Each row has a name. Each question is about the rows just above it.

Columns, left to right: J W U V H X T B L
[ 76.7 -63.5  71.7 -55.4  -0.2 -43.6 -38.9 -82.4 -13.9] -> (62)
[ 67.1 -63.0  63.2 -55.3   0.7 -38.2 -42.2 -80.2 -11.3] -> (75)
[ 76.7 -63.5  71.7 -55.4  -0.2 -35.0  57.9  48.7 -54.7] -> (64)
Which column holds this, read top down? [-38.9 -42.2] => T
Which column holds [ 0.7 -0.2] top down? => H
[-13.9 -11.3] is in which column, read top down? => L
Which column holds [-38.2 -35.0] top down? => X
[-63.0 -63.5] is in which column, read top down? => W
[-55.3 -55.4] is in which column, read top down? => V

Columns, left to right: M K D Z
[ 47.7 -36.3   5.6 -35.8] -> (46)
[ 70.2  -5.4  27.0 -53.2] -> (63)
[ 71.9 -13.5  34.9 -57.1] -> (171)
[-16.7  33.2   0.9  -8.6] -> (44)
[ 73.9 -11.7  37.0 -59.4] -> (124)
[ 74.5  -4.5  34.7 -56.9] -> (155)
[ 70.2 -18.9  27.0 -53.2] -> (41)
[-84.8 -14.7 -45.0  34.5] -> (157)
[ 71.9 -16.7] is in which column, read top down? => M
Which column holds this, read top down? [47.7 70.2 71.9] => M
Which column holds this, read top down? [ 47.7  70.2  71.9 -16.7  73.9  74.5  70.2] => M
Which column holds [ -8.6 -59.4 -56.9] top down? => Z
Which column holds this, read top down? [-56.9 -53.2  34.5] => Z

Columns, left to right: Q C Y R P G
[ 87.7  52.7 -50.7 -56.3  63.7 -88.5] = (89)
[ -5.6 -79.9 -33.3 -40.2  79.1  55.6] = (50)
[ 87.7  78.0 -50.7 -56.3  63.7 -88.5] = (15)
[-71.2  54.6  63.8 -21.4 -81.8  88.7] = (52)
[ 72.7 -57.2 -83.6  14.3  74.3 -92.2] = (30)
[ 87.7  52.7 -50.7 -56.3  63.7 -30.4] = (35)
Which column holds this, read top down? [ 14.3 -56.3] => R
[ -5.6  87.7 -71.2  72.7] is in which column, read top down? => Q
Which column holds this, read top down? [ 55.6 -88.5  88.7 -92.2] => G
[-56.3 -21.4] is in which column, read top down? => R

Columns, left to right: E F N A
[-8.6 -1.0 -5.6  1.5] = (69)
[ 6.3 -2.1  3.8 -1.2] = (67)
[40.2 -1.6 74.3 -4.0] = (106)
[40.2 -1.6 18.8 94.1] = (61)
[ 6.3 40.2] is in which column, read top down? => E
Which column holds this, read top down? [-5.6  3.8] => N
[ 3.8 74.3 18.8] is in which column, read top down? => N
Which column holds [-4.0 94.1] top down? => A

